[[146 136 112 125]
 [124 140 148 111]
 [151 146 144 117]
 [147 135 117 123]
 [120 125 123 127]]
:
[146 140 144 123]

[[154 124]
 [155 122]
 [150 114]]
:
[154 122]

[[114 123]
 [107 140]
 [148 133]]
:
[114 140]

[[136 123 106 131 137]
 [124 125 130 134 123]]
:
[136 125]

[[147  99]
 [106 106]
 [147 154]
 [141 142]]
:
[147 106]

[[119 114 120 132 141]
 [149 109 143 119 131]
 [130 117 143 117 130]
 [119 118 135 139 124]]
:
[119 109 143 139]
---
[[136 139 115 112 127 114 106 125 149 133 121 149 136 120 131]
 [116 143 144 119 130 136 140 123 109 128 117 107 118 147 141]
 [117 111 127 115 107 122 147 137 116 148 140 120 129 137 139]
 [138 137 113 116 128 112 108 129 151 129 125 151 131 121 133]
 [131 134 141 117 112 126 117 108 119 148 137 117 145 143 120]
 [134 139 130 107 124 123 107 114 140 147 120 134 150 124 126]]
:
[[131 136 139 115 112 127 114 106 125 149 133 121 149 136 120]
 [141 116 143 144 119 130 136 140 123 109 128 117 107 118 147]
 [139 117 111 127 115 107 122 147 137 116 148 140 120 129 137]
 [133 138 137 113 116 128 112 108 129 151 129 125 151 131 121]
 [120 131 134 141 117 112 126 117 108 119 148 137 117 145 143]
 [126 134 139 130 107 124 123 107 114 140 147 120 134 150 124]]

[[144 123 134 114 149]
 [126 124 131 116 142]
 [146 125 136 115 149]
 [135 143 139 121 123]
 [136 134 130 130 127]]
:
[[149 144 123 134 114]
 [142 126 124 131 116]
 [149 146 125 136 115]
 [123 135 143 139 121]
 [127 136 134 130 130]]

[[129 125 135 103 142 115]
 [125 127 107 117 153 149]
 [148 117 109 107 118 137]
 [117 124 121 147 108 112]
 [146 146 106 146 107 123]
 [110 154 149 117 123 137]
 [128 145 120 123 114 148]
 [111 117 141 108 125 123]]
:
[[115 129 125 135 103 142]
 [149 125 127 107 117 153]
 [137 148 117 109 107 118]
 [112 117 124 121 147 108]
 [123 146 146 106 146 107]
 [137 110 154 149 117 123]
 [148 128 145 120 123 114]
 [123 111 117 141 108 125]]

[[115 117 145 143 117]
 [155 125 141 122 125]]
:
[[117 115 117 145 143]
 [125 155 125 141 122]]

[[157 120 144 132 125 130 141 125 138 131 102 143]
 [131 141 127 133 124 126 121 143 123 132 138 121]
 [108 114 147 125 121 146 150 139 156 147 109 149]
 [107 141 146 110 111 132 144 113 140 124 113 143]
 [131 126 135 135 104 139 136 133 131 138 110 137]
 [142 102 137 112 141 128 135 121 131 121 116 135]]
:
[[143 157 120 144 132 125 130 141 125 138 131 102]
 [121 131 141 127 133 124 126 121 143 123 132 138]
 [149 108 114 147 125 121 146 150 139 156 147 109]
 [143 107 141 146 110 111 132 144 113 140 124 113]
 [137 131 126 135 135 104 139 136 133 131 138 110]
 [135 142 102 137 112 141 128 135 121 131 121 116]]

[[134 107 126 133 139 140 123 123 118 131 130 125 112 152]
 [129 144 131 124 113 122 129 135 143 122 128 122 130  98]
 [134 119 111 130 130 125 123 130 140 144 132 129 127 151]]
:
[[152 134 107 126 133 139 140 123 123 118 131 130 125 112]
 [ 98 129 144 131 124 113 122 129 135 143 122 128 122 130]
 [151 134 119 111 130 130 125 123 130 140 144 132 129 127]]

[[112 140 130 125]
 [119 138 127 127]
 [126 115 118 140]
 [112 133 135 133]
 [132 147 125 120]
 [128 115 130 125]
 [113 138 115 140]
 [106 133 125 117]]
:
[[125 112 140 130]
 [127 119 138 127]
 [140 126 115 118]
 [133 112 133 135]
 [120 132 147 125]
 [125 128 115 130]
 [140 113 138 115]
 [117 106 133 125]]

[[129 129 135 136 131 132 125 127 130 122 122 125 138 122 136]
 [132 136 124 129 124 121 127 131 130 123 135 135 124 121 134]
 [135 134 128 135 125 125 128 135 130 133 132 128 130 131 130]
 [127 132 129 129 123 131 128 130 128 127 132 132 126 128 125]
 [110 118 114 145 126 112 131 128 121 121 116 102 135 126 116]]
:
[[136 129 129 135 136 131 132 125 127 130 122 122 125 138 122]
 [134 132 136 124 129 124 121 127 131 130 123 135 135 124 121]
 [130 135 134 128 135 125 125 128 135 130 133 132 128 130 131]
 [125 127 132 129 129 123 131 128 130 128 127 132 132 126 128]
 [116 110 118 114 145 126 112 131 128 121 121 116 102 135 126]]
---
[[122 124 120 151]
 [124 124 123 151]
 [127 131 126 104]]
:
[[104 126 131 127]
 [151 123 124 124]
 [151 120 124 122]]

[[103 128 146 123 150 104 123]
 [152 147 127 146 134 100 126]
 [144 104 142 110 154 109 113]
 [107 133 136 151 139 105 141]
 [141 145 128 111 120 147 147]]
:
[[147 147 120 111 128 145 141]
 [141 105 139 151 136 133 107]
 [113 109 154 110 142 104 144]
 [126 100 134 146 127 147 152]
 [123 104 150 123 146 128 103]]

[[103 149 131 108 143 146 115 144 128 145 121 145 124 151 115 135]
 [112 152 146 116 148 125 130 110 144 134 128 113 117 150 119 136]
 [150 108 136 123 107 107 149 142 139 110 134 138 137 131 152 131]
 [110 106 135 140 133 129 105 121 150 137 115 107 135 138 118 120]
 [119 139 142 143 136 152 117 141 142 132 153 130 123 150 113 146]
 [145 114 150 104 144 135 122 131 152 116 126 147 113 139 119 123]]
:
[[123 119 139 113 147 126 116 152 131 122 135 144 104 150 114 145]
 [146 113 150 123 130 153 132 142 141 117 152 136 143 142 139 119]
 [120 118 138 135 107 115 137 150 121 105 129 133 140 135 106 110]
 [131 152 131 137 138 134 110 139 142 149 107 107 123 136 108 150]
 [136 119 150 117 113 128 134 144 110 130 125 148 116 146 152 112]
 [135 115 151 124 145 121 145 128 144 115 146 143 108 131 149 103]]

[[140 111 123 135 129 111 144 158 137 125]
 [139 121 138 148 120 106 138 125 118 110]
 [138 145 130 156 115 101 117 109 115 117]
 [115 134 114 110 133 154 112 127 129 157]
 [129 110 150 139 131 122 152 143 131 126]]
:
[[126 131 143 152 122 131 139 150 110 129]
 [157 129 127 112 154 133 110 114 134 115]
 [117 115 109 117 101 115 156 130 145 138]
 [110 118 125 138 106 120 148 138 121 139]
 [125 137 158 144 111 129 135 123 111 140]]

[[130 142 119 119]
 [123 104 123 124]
 [128 131 112 114]
 [131 143 121 121]]
:
[[121 121 143 131]
 [114 112 131 128]
 [124 123 104 123]
 [119 119 142 130]]

[[125 128 134 133 118 137 104]
 [123 128 134 133 116 135 104]
 [129 128 134 139 107 138 104]
 [125 132 134 133 116 138 114]
 [125 128 134 134 116 138 103]
 [125 128 134 133 116 138 100]]
:
[[100 138 116 133 134 128 125]
 [103 138 116 134 134 128 125]
 [114 138 116 133 134 132 125]
 [104 138 107 139 134 128 129]
 [104 135 116 133 134 128 123]
 [104 137 118 133 134 128 125]]
---
[[128 106 119 108 135]
 [141 132 113 152 143]]
:
[[106 119]
 [132 113]]

[[116 135 124 132 132]
 [103 143 120 138 136]]
:
[[135 124]
 [143 120]]

[[135 146 138 132]
 [135 150 137 133]]
:
[[146 138]
 [150 137]]

[[149 131 141 126 146]
 [110 133 116 128 115]
 [153 135 148 124 146]
 [154 139 144 125 147]]
:
[[131 141]
 [133 116]]

[[147 110 139]
 [138 102 124]
 [111 117 148]
 [115 119 137]
 [133 113 139]]
:
[[110 139]
 [102 124]]

[[123 120 112]
 [128 127 115]
 [127 119 115]
 [157 143 133]
 [142 123 124]]
:
[[120 112]
 [127 115]]

[[134 123 152 131 132]
 [133 125 134 139 132]
 [131 113 142 134 135]
 [113 109 126 134 126]
 [140 136 130 134 117]]
:
[[123 152]
 [125 134]]
